128 stands for zero in the data rows.
Each row of this table is followed by its label. One hidden rule gives the labels. It looks at one to three of the table's principal directions, none of them among the few with the most spread.
[136, 072, 144, 084, 109, 180, 197, 104, 154, 078, 139, 101, 081, 122, 130, 105, 162, 112, 082, 092, 199, 096, 205, 164, 149, 115, 140, 134] 3
[130, 116, 129, 117, 117, 163, 162, 136, 120, 130, 125, 121, 116, 146, 162, 139, 107, 134, 157, 146, 157, 090, 134, 123, 143, 121, 151, 122] 6
[121, 140, 126, 163, 159, 076, 045, 108, 159, 153, 128, 158, 150, 100, 085, 123, 101, 122, 193, 175, 054, 128, 073, 154, 085, 171, 153, 086] 1
[131, 127, 092, 172, 141, 125, 107, 111, 117, 153, 143, 148, 139, 083, 113, 088, 111, 126, 118, 119, 134, 163, 128, 105, 148, 097, 099, 147] 1
[132, 126, 141, 120, 117, 100, 116, 112, 131, 110, 113, 120, 141, 127, 138, 147, 112, 121, 192, 178, 097, 120, 107, 173, 104, 174, 162, 101] 6
[146, 110, 128, 153, 137, 117, 117, 100, 137, 153, 166, 167, 125, 096, 110, 097, 103, 139, 168, 155, 135, 148, 117, 123, 106, 123, 142, 108] 3
[122, 122, 140, 122, 144, 123, 094, 124, 163, 118, 096, 120, 145, 124, 120, 134, 117, 120, 156, 171, 080, 103, 099, 162, 109, 170, 156, 104] 2
[138, 150, 138, 111, 103, 078, 130, 133, 090, 122, 120, 122, 133, 140, 163, 145, 120, 117, 151, 146, 136, 158, 122, 125, 094, 152, 106, 136] 2
[108, 104, 150, 134, 142, 173, 131, 155, 138, 187, 159, 140, 140, 157, 103, 118, 176, 134, 063, 052, 136, 096, 141, 095, 177, 084, 150, 119] 4
[123, 132, 128, 111, 120, 127, 130, 138, 125, 128, 120, 115, 142, 142, 144, 127, 147, 115, 110, 124, 123, 124, 133, 129, 121, 126, 119, 141] 2
[161, 114, 113, 144, 117, 119, 197, 110, 114, 128, 218, 163, 102, 093, 112, 112, 131, 185, 073, 114, 198, 185, 151, 109, 150, 064, 101, 119] 3
[123, 131, 101, 151, 140, 137, 120, 116, 135, 136, 150, 143, 118, 111, 112, 116, 121, 136, 139, 128, 122, 121, 127, 127, 132, 112, 131, 123] 5
[125, 112, 155, 135, 141, 132, 126, 117, 151, 132, 139, 133, 131, 120, 101, 134, 131, 136, 130, 125, 121, 134, 141, 145, 157, 125, 146, 124] 3
[111, 164, 098, 117, 116, 141, 147, 167, 086, 131, 087, 101, 099, 165, 189, 159, 096, 114, 140, 131, 165, 073, 130, 091, 137, 123, 101, 147] 2
[150, 054, 148, 099, 123, 176, 158, 105, 178, 113, 140, 125, 132, 112, 115, 075, 159, 117, 085, 124, 157, 106, 152, 157, 123, 121, 162, 113] 4
[127, 139, 101, 154, 118, 163, 197, 137, 091, 152, 180, 147, 056, 151, 129, 156, 106, 156, 132, 071, 227, 095, 181, 077, 193, 047, 122, 141] 2
[141, 126, 100, 105, 098, 165, 190, 154, 101, 143, 133, 118, 128, 162, 191, 119, 128, 130, 106, 140, 186, 095, 136, 089, 122, 079, 119, 149] 2
[127, 137, 123, 139, 134, 113, 107, 133, 121, 155, 145, 146, 143, 124, 123, 115, 133, 132, 122, 126, 110, 146, 108, 110, 110, 125, 118, 123] 1
[165, 131, 115, 092, 055, 064, 171, 127, 047, 112, 144, 119, 154, 135, 197, 114, 150, 116, 110, 133, 170, 190, 117, 121, 065, 142, 095, 130] 5
[117, 075, 125, 159, 160, 219, 175, 081, 181, 124, 190, 149, 070, 078, 072, 089, 129, 158, 115, 091, 178, 103, 208, 138, 204, 063, 158, 136] 6
[135, 098, 163, 129, 146, 133, 099, 123, 177, 136, 117, 131, 184, 123, 109, 134, 122, 142, 157, 184, 062, 124, 081, 172, 135, 159, 186, 089] 2
[112, 119, 140, 106, 115, 164, 157, 151, 115, 128, 113, 103, 120, 162, 151, 146, 148, 120, 103, 091, 151, 088, 151, 122, 165, 121, 140, 134] 6
[133, 154, 099, 128, 099, 107, 136, 120, 080, 111, 100, 119, 114, 127, 169, 124, 105, 112, 165, 145, 150, 135, 126, 110, 089, 142, 109, 148] 2
[127, 089, 173, 103, 120, 140, 134, 138, 130, 174, 174, 149, 125, 158, 115, 104, 182, 117, 092, 066, 149, 110, 144, 110, 109, 122, 157, 099] 6
[125, 109, 117, 137, 132, 173, 154, 128, 142, 135, 161, 133, 116, 137, 111, 133, 139, 142, 122, 098, 143, 100, 149, 135, 175, 090, 153, 122] 2
[121, 127, 144, 138, 144, 127, 108, 140, 143, 144, 109, 124, 156, 135, 130, 160, 099, 139, 165, 169, 093, 107, 094, 146, 160, 146, 158, 104] 2
[130, 114, 146, 110, 122, 160, 141, 141, 140, 114, 088, 104, 137, 157, 142, 152, 121, 121, 143, 138, 128, 093, 126, 143, 153, 139, 158, 129] 4
[157, 079, 148, 106, 106, 071, 107, 058, 129, 096, 136, 139, 133, 047, 133, 034, 140, 088, 133, 163, 137, 198, 140, 163, 022, 195, 111, 117] 3
[113, 130, 163, 125, 143, 101, 082, 133, 142, 156, 129, 138, 154, 128, 097, 104, 175, 112, 078, 093, 091, 154, 123, 114, 098, 140, 117, 132] 2
[123, 170, 105, 134, 126, 095, 105, 131, 098, 115, 084, 115, 121, 120, 160, 135, 090, 107, 163, 159, 124, 143, 121, 112, 101, 150, 084, 161] 3
[167, 070, 125, 151, 147, 125, 101, 076, 187, 107, 150, 157, 143, 065, 065, 080, 115, 130, 144, 157, 108, 161, 109, 182, 115, 144, 157, 091] 3
[116, 115, 147, 112, 114, 162, 139, 163, 095, 188, 160, 142, 131, 181, 146, 119, 170, 122, 106, 057, 147, 097, 132, 078, 126, 108, 149, 116] 2
[103, 046, 248, 060, 122, 169, 154, 147, 179, 124, 091, 077, 148, 173, 107, 144, 218, 097, 019, 050, 145, 065, 180, 175, 198, 154, 193, 103] 3
[125, 141, 106, 121, 101, 129, 163, 123, 085, 118, 134, 119, 098, 125, 160, 112, 136, 118, 110, 101, 180, 135, 164, 100, 115, 110, 095, 159] 6
[113, 068, 127, 096, 117, 177, 084, 153, 138, 166, 153, 137, 154, 171, 088, 058, 255, 082, 025, 000, 093, 076, 106, 119, 081, 148, 173, 071] 6
[143, 137, 111, 127, 120, 106, 126, 100, 132, 106, 120, 131, 128, 101, 149, 109, 098, 122, 180, 198, 122, 144, 121, 143, 074, 145, 121, 138] 3
[118, 176, 102, 112, 109, 117, 144, 142, 082, 080, 075, 088, 099, 143, 184, 167, 097, 109, 159, 142, 146, 127, 147, 124, 127, 149, 081, 173] 3
[130, 147, 119, 141, 132, 095, 093, 127, 113, 139, 125, 144, 122, 127, 127, 134, 102, 119, 178, 143, 111, 133, 102, 122, 094, 155, 124, 113] 2
[117, 095, 150, 104, 122, 159, 132, 132, 141, 151, 155, 133, 149, 142, 125, 090, 190, 125, 080, 095, 112, 111, 130, 124, 102, 127, 159, 109] 3
[119, 234, 056, 134, 113, 080, 138, 122, 070, 078, 068, 097, 094, 106, 220, 148, 042, 117, 211, 238, 140, 159, 139, 099, 068, 133, 030, 220] 3
[134, 120, 106, 146, 120, 144, 145, 127, 112, 157, 154, 145, 136, 123, 135, 106, 128, 141, 116, 120, 150, 128, 123, 100, 136, 091, 132, 127] 2
[139, 165, 106, 114, 095, 101, 160, 135, 076, 089, 093, 096, 129, 131, 185, 148, 109, 119, 131, 150, 156, 169, 142, 119, 126, 128, 074, 180] 2
[136, 120, 116, 109, 113, 119, 159, 118, 121, 091, 136, 113, 100, 115, 143, 131, 126, 122, 116, 128, 164, 127, 153, 152, 129, 134, 109, 125] 5
[156, 056, 142, 119, 139, 158, 129, 102, 181, 131, 154, 148, 140, 096, 100, 071, 139, 128, 109, 143, 134, 119, 119, 156, 110, 133, 166, 087] 6
[131, 169, 078, 127, 115, 070, 118, 082, 114, 045, 099, 095, 130, 057, 141, 092, 135, 101, 099, 159, 112, 221, 162, 161, 085, 143, 035, 204] 2
[119, 141, 122, 135, 134, 133, 107, 148, 121, 141, 093, 118, 145, 142, 138, 135, 119, 116, 128, 127, 114, 117, 111, 111, 140, 131, 121, 140] 1
[131, 160, 091, 130, 101, 113, 150, 149, 067, 142, 127, 127, 114, 151, 188, 152, 089, 129, 175, 149, 161, 107, 111, 097, 116, 123, 114, 127] 6
[122, 139, 134, 114, 115, 128, 146, 143, 107, 117, 106, 108, 120, 148, 151, 152, 129, 123, 119, 116, 146, 118, 139, 122, 143, 131, 119, 140] 6
[122, 136, 106, 161, 145, 142, 120, 100, 134, 118, 135, 139, 122, 082, 107, 098, 118, 144, 126, 133, 117, 164, 138, 118, 135, 112, 111, 153] 3
[158, 128, 133, 162, 140, 099, 100, 103, 147, 125, 134, 158, 149, 107, 089, 139, 088, 151, 197, 176, 091, 174, 088, 148, 119, 140, 153, 110] 2
[126, 149, 124, 148, 136, 092, 099, 124, 121, 136, 130, 140, 137, 113, 103, 122, 135, 129, 108, 112, 111, 168, 118, 114, 117, 127, 103, 138] 1
[133, 143, 148, 117, 119, 076, 110, 111, 123, 098, 100, 112, 156, 105, 139, 130, 127, 117, 138, 168, 096, 185, 123, 156, 100, 167, 105, 148] 1
[132, 134, 110, 123, 111, 154, 170, 140, 117, 089, 121, 100, 128, 146, 127, 159, 149, 140, 086, 086, 143, 138, 153, 141, 190, 095, 117, 156] 2
[131, 128, 118, 131, 128, 083, 072, 090, 140, 102, 097, 125, 144, 091, 129, 108, 103, 096, 204, 195, 073, 134, 096, 180, 060, 200, 143, 106] 6
[117, 124, 110, 135, 120, 158, 142, 131, 105, 133, 120, 120, 102, 135, 136, 121, 130, 113, 118, 082, 166, 102, 156, 106, 156, 108, 123, 145] 5
[133, 135, 112, 110, 105, 145, 193, 131, 103, 103, 139, 105, 114, 125, 161, 120, 147, 133, 066, 106, 186, 156, 183, 110, 155, 077, 077, 185] 2
[128, 130, 110, 159, 149, 135, 116, 125, 138, 141, 148, 144, 130, 111, 105, 133, 107, 146, 143, 130, 115, 136, 118, 130, 164, 110, 129, 120] 3
[130, 134, 120, 107, 104, 141, 154, 155, 100, 140, 122, 116, 133, 173, 176, 151, 125, 121, 150, 134, 145, 091, 120, 117, 126, 122, 141, 125] 2
[134, 053, 159, 064, 089, 149, 185, 096, 136, 095, 167, 104, 110, 109, 131, 051, 231, 084, 009, 041, 198, 142, 221, 158, 110, 118, 115, 144] 6
[131, 101, 123, 131, 129, 152, 135, 132, 139, 143, 146, 130, 138, 133, 119, 126, 136, 127, 117, 109, 135, 107, 130, 140, 165, 110, 149, 111] 2
[126, 131, 180, 058, 098, 098, 129, 150, 127, 104, 078, 083, 170, 174, 169, 140, 183, 089, 092, 136, 104, 135, 133, 150, 079, 170, 121, 152] 6
[136, 043, 171, 112, 137, 226, 188, 154, 174, 161, 195, 150, 091, 181, 075, 147, 169, 162, 077, 032, 187, 035, 150, 132, 214, 082, 220, 050] 5
[122, 124, 160, 077, 095, 149, 172, 161, 101, 133, 110, 098, 140, 181, 181, 136, 170, 116, 081, 102, 158, 110, 150, 103, 123, 122, 126, 151] 4
[122, 107, 154, 123, 133, 150, 138, 143, 139, 163, 159, 137, 150, 147, 118, 126, 162, 144, 089, 101, 124, 119, 128, 118, 152, 105, 152, 113] 1
[116, 109, 124, 123, 118, 183, 171, 137, 113, 159, 168, 138, 096, 150, 133, 104, 161, 130, 089, 060, 185, 092, 172, 086, 147, 076, 136, 138] 4
[132, 176, 098, 169, 146, 066, 097, 103, 134, 129, 160, 164, 111, 099, 097, 146, 087, 156, 193, 183, 095, 155, 098, 136, 086, 130, 119, 111] 1
[123, 129, 116, 147, 136, 132, 130, 118, 126, 132, 157, 140, 108, 120, 105, 135, 125, 137, 141, 104, 135, 127, 143, 134, 155, 113, 132, 121] 2
[118, 131, 139, 107, 110, 132, 151, 132, 106, 119, 123, 109, 131, 131, 148, 111, 168, 119, 069, 092, 147, 152, 161, 109, 124, 118, 099, 163] 6
[173, 095, 205, 083, 150, 112, 110, 150, 178, 145, 135, 156, 164, 145, 131, 127, 109, 148, 151, 206, 096, 158, 070, 133, 061, 179, 146, 082] 6
[116, 127, 180, 154, 166, 127, 096, 140, 153, 142, 132, 141, 130, 142, 072, 198, 103, 159, 174, 114, 086, 126, 111, 154, 208, 150, 170, 090] 4
[129, 231, 085, 131, 096, 065, 167, 145, 028, 094, 088, 112, 047, 147, 218, 203, 025, 134, 230, 188, 201, 136, 140, 075, 096, 139, 051, 175] 6
[128, 118, 142, 096, 109, 147, 148, 155, 121, 156, 130, 123, 148, 168, 164, 116, 160, 122, 098, 124, 138, 098, 121, 103, 099, 118, 141, 126] 4
[117, 100, 168, 102, 136, 124, 111, 111, 184, 106, 117, 113, 144, 125, 094, 119, 174, 114, 099, 132, 089, 105, 134, 181, 109, 159, 166, 105] 6
[124, 069, 179, 125, 147, 174, 139, 133, 188, 153, 177, 146, 137, 149, 057, 133, 187, 157, 067, 065, 117, 089, 131, 152, 181, 107, 202, 069] 3
[168, 068, 079, 177, 140, 158, 149, 102, 152, 172, 238, 196, 114, 094, 085, 100, 092, 174, 168, 138, 161, 103, 096, 141, 158, 077, 184, 042] 1
[128, 040, 067, 201, 193, 214, 083, 078, 231, 151, 180, 164, 110, 063, 022, 084, 094, 119, 175, 110, 110, 039, 132, 205, 229, 091, 208, 061] 6
[122, 123, 117, 120, 122, 176, 164, 155, 122, 151, 145, 126, 129, 161, 149, 131, 145, 144, 096, 108, 150, 089, 131, 099, 151, 087, 141, 128] 6
Here are more rows. What is the label of each one?
[133, 139, 100, 143, 126, 101, 121, 112, 118, 111, 136, 128, 120, 107, 127, 139, 104, 123, 164, 145, 126, 139, 128, 155, 135, 136, 117, 123] -> 2
[118, 117, 119, 119, 124, 149, 129, 134, 132, 150, 145, 132, 140, 136, 134, 097, 162, 123, 096, 112, 122, 108, 126, 115, 105, 115, 137, 123] -> 6
[135, 119, 122, 139, 127, 122, 133, 102, 139, 126, 155, 145, 113, 113, 119, 129, 108, 139, 182, 162, 127, 114, 124, 152, 113, 133, 160, 100] -> 5
[118, 080, 165, 118, 138, 145, 104, 116, 159, 194, 173, 157, 175, 109, 100, 027, 217, 113, 029, 083, 110, 151, 140, 094, 077, 102, 136, 134] -> 1
[130, 125, 134, 140, 153, 105, 082, 116, 168, 130, 122, 139, 151, 110, 094, 125, 120, 125, 151, 163, 075, 131, 097, 159, 110, 153, 145, 105] -> 2
[115, 041, 119, 138, 173, 209, 101, 111, 227, 181, 199, 160, 152, 094, 035, 011, 235, 112, 000, 033, 112, 093, 154, 132, 141, 061, 155, 108] -> 6
[156, 127, 112, 178, 143, 108, 095, 103, 135, 151, 150, 172, 160, 084, 087, 091, 107, 152, 139, 149, 104, 199, 091, 106, 113, 109, 121, 130] -> 5
[118, 117, 140, 141, 154, 141, 113, 126, 160, 142, 146, 139, 135, 119, 093, 127, 137, 143, 114, 120, 105, 123, 126, 138, 155, 119, 144, 114] -> 5
[101, 180, 123, 156, 157, 142, 133, 175, 107, 157, 126, 140, 072, 167, 124, 200, 081, 167, 143, 104, 152, 078, 119, 071, 181, 105, 118, 116] -> 3
[136, 188, 115, 121, 111, 105, 149, 145, 098, 095, 091, 112, 117, 157, 164, 179, 094, 143, 167, 171, 130, 145, 117, 110, 106, 130, 101, 163] -> 4
[123, 134, 115, 154, 146, 144, 117, 120, 158, 140, 131, 147, 117, 126, 096, 125, 117, 144, 141, 141, 115, 098, 113, 118, 120, 110, 155, 116] -> 3
[135, 085, 160, 111, 117, 158, 154, 144, 139, 166, 176, 143, 154, 158, 108, 109, 195, 143, 055, 067, 139, 122, 131, 115, 142, 094, 164, 103] -> 4
[118, 112, 133, 134, 139, 161, 129, 143, 135, 155, 145, 135, 134, 140, 118, 127, 141, 139, 110, 100, 125, 106, 125, 118, 160, 112, 148, 113] -> 6
[124, 143, 128, 098, 099, 115, 146, 128, 097, 083, 087, 090, 118, 134, 166, 135, 138, 101, 119, 120, 146, 141, 156, 137, 114, 153, 098, 162] -> 1
[141, 154, 097, 131, 122, 131, 157, 133, 110, 115, 146, 138, 100, 134, 148, 145, 097, 154, 159, 154, 148, 132, 122, 112, 112, 113, 112, 131] -> 1
[120, 155, 105, 132, 127, 126, 121, 139, 106, 120, 107, 109, 146, 124, 143, 122, 139, 114, 093, 106, 121, 166, 143, 111, 148, 109, 076, 183] -> 6
[117, 119, 142, 098, 107, 172, 175, 152, 111, 137, 128, 108, 118, 173, 161, 136, 159, 121, 098, 087, 168, 092, 164, 106, 149, 100, 137, 149] -> 2
[123, 095, 177, 120, 137, 138, 120, 117, 155, 134, 143, 134, 136, 132, 103, 140, 139, 132, 155, 126, 104, 117, 131, 164, 147, 155, 179, 094] -> 4
[100, 121, 145, 119, 147, 118, 056, 147, 143, 183, 130, 136, 184, 142, 129, 104, 163, 102, 130, 130, 044, 105, 080, 135, 087, 170, 154, 092] -> 3
[097, 197, 098, 151, 151, 107, 096, 137, 130, 108, 072, 112, 079, 139, 117, 173, 089, 113, 159, 136, 121, 089, 137, 114, 129, 131, 095, 161] -> 4
[123, 143, 140, 139, 131, 113, 115, 137, 110, 137, 113, 126, 132, 135, 135, 159, 101, 130, 165, 136, 120, 133, 119, 126, 153, 143, 130, 127] -> 1
[140, 145, 097, 153, 144, 113, 115, 094, 154, 084, 122, 131, 143, 073, 115, 122, 092, 153, 164, 204, 083, 176, 106, 164, 118, 139, 115, 139] -> 3
[113, 151, 122, 130, 140, 114, 104, 127, 134, 098, 100, 109, 130, 118, 120, 145, 126, 121, 128, 132, 093, 141, 128, 151, 137, 151, 108, 143] -> 5
[125, 156, 122, 119, 112, 145, 177, 148, 103, 129, 134, 124, 099, 165, 157, 159, 120, 149, 133, 127, 167, 106, 145, 094, 133, 094, 124, 148] -> 5
[130, 119, 143, 124, 129, 150, 138, 139, 126, 144, 131, 131, 139, 140, 135, 128, 131, 136, 123, 123, 133, 130, 127, 112, 142, 117, 135, 132] -> 4
[120, 150, 155, 136, 156, 116, 093, 128, 174, 094, 062, 112, 122, 137, 093, 180, 093, 130, 172, 171, 084, 104, 109, 159, 139, 164, 152, 126] -> 6
[128, 166, 130, 136, 142, 080, 082, 129, 129, 101, 079, 117, 134, 123, 127, 169, 083, 121, 189, 179, 080, 145, 094, 152, 113, 180, 115, 127] -> 4
[120, 127, 097, 149, 158, 140, 116, 109, 158, 117, 142, 139, 082, 093, 099, 113, 103, 127, 138, 132, 139, 103, 146, 139, 134, 120, 115, 122] -> 1
[131, 119, 143, 130, 134, 105, 096, 128, 133, 168, 152, 155, 154, 127, 128, 113, 125, 131, 159, 159, 095, 127, 088, 127, 084, 151, 154, 088] -> 5
[148, 093, 176, 095, 083, 141, 152, 195, 062, 201, 143, 138, 164, 231, 182, 180, 135, 131, 165, 085, 154, 076, 072, 095, 148, 149, 202, 052] -> 3
[131, 109, 191, 147, 146, 064, 071, 089, 145, 132, 138, 147, 167, 075, 075, 115, 137, 130, 140, 136, 073, 215, 118, 166, 125, 180, 136, 110] -> 6
[115, 115, 146, 120, 153, 128, 128, 099, 181, 082, 106, 113, 072, 103, 103, 149, 096, 121, 163, 167, 139, 074, 157, 184, 136, 162, 149, 105] -> 3
[123, 103, 148, 125, 138, 148, 129, 136, 155, 156, 156, 140, 142, 139, 104, 117, 162, 139, 087, 104, 121, 110, 125, 126, 140, 110, 154, 106] -> 5
[103, 179, 096, 154, 150, 163, 138, 181, 113, 154, 098, 120, 101, 172, 151, 193, 072, 153, 150, 137, 143, 058, 111, 079, 192, 090, 119, 139] -> 3
[111, 168, 101, 115, 107, 122, 139, 140, 078, 108, 086, 097, 109, 137, 184, 131, 120, 101, 129, 122, 150, 129, 152, 101, 113, 134, 078, 179] -> 5
[122, 120, 125, 124, 136, 172, 147, 149, 137, 157, 156, 138, 129, 147, 125, 111, 157, 143, 078, 094, 141, 112, 136, 094, 141, 085, 127, 134] -> 4
[126, 128, 125, 137, 133, 115, 132, 121, 116, 142, 187, 154, 101, 113, 101, 112, 152, 140, 095, 077, 147, 157, 150, 111, 124, 109, 105, 121] -> 3
[135, 113, 132, 141, 136, 145, 125, 118, 132, 132, 121, 134, 132, 110, 127, 115, 105, 133, 148, 143, 131, 139, 125, 124, 143, 130, 135, 130] -> 6
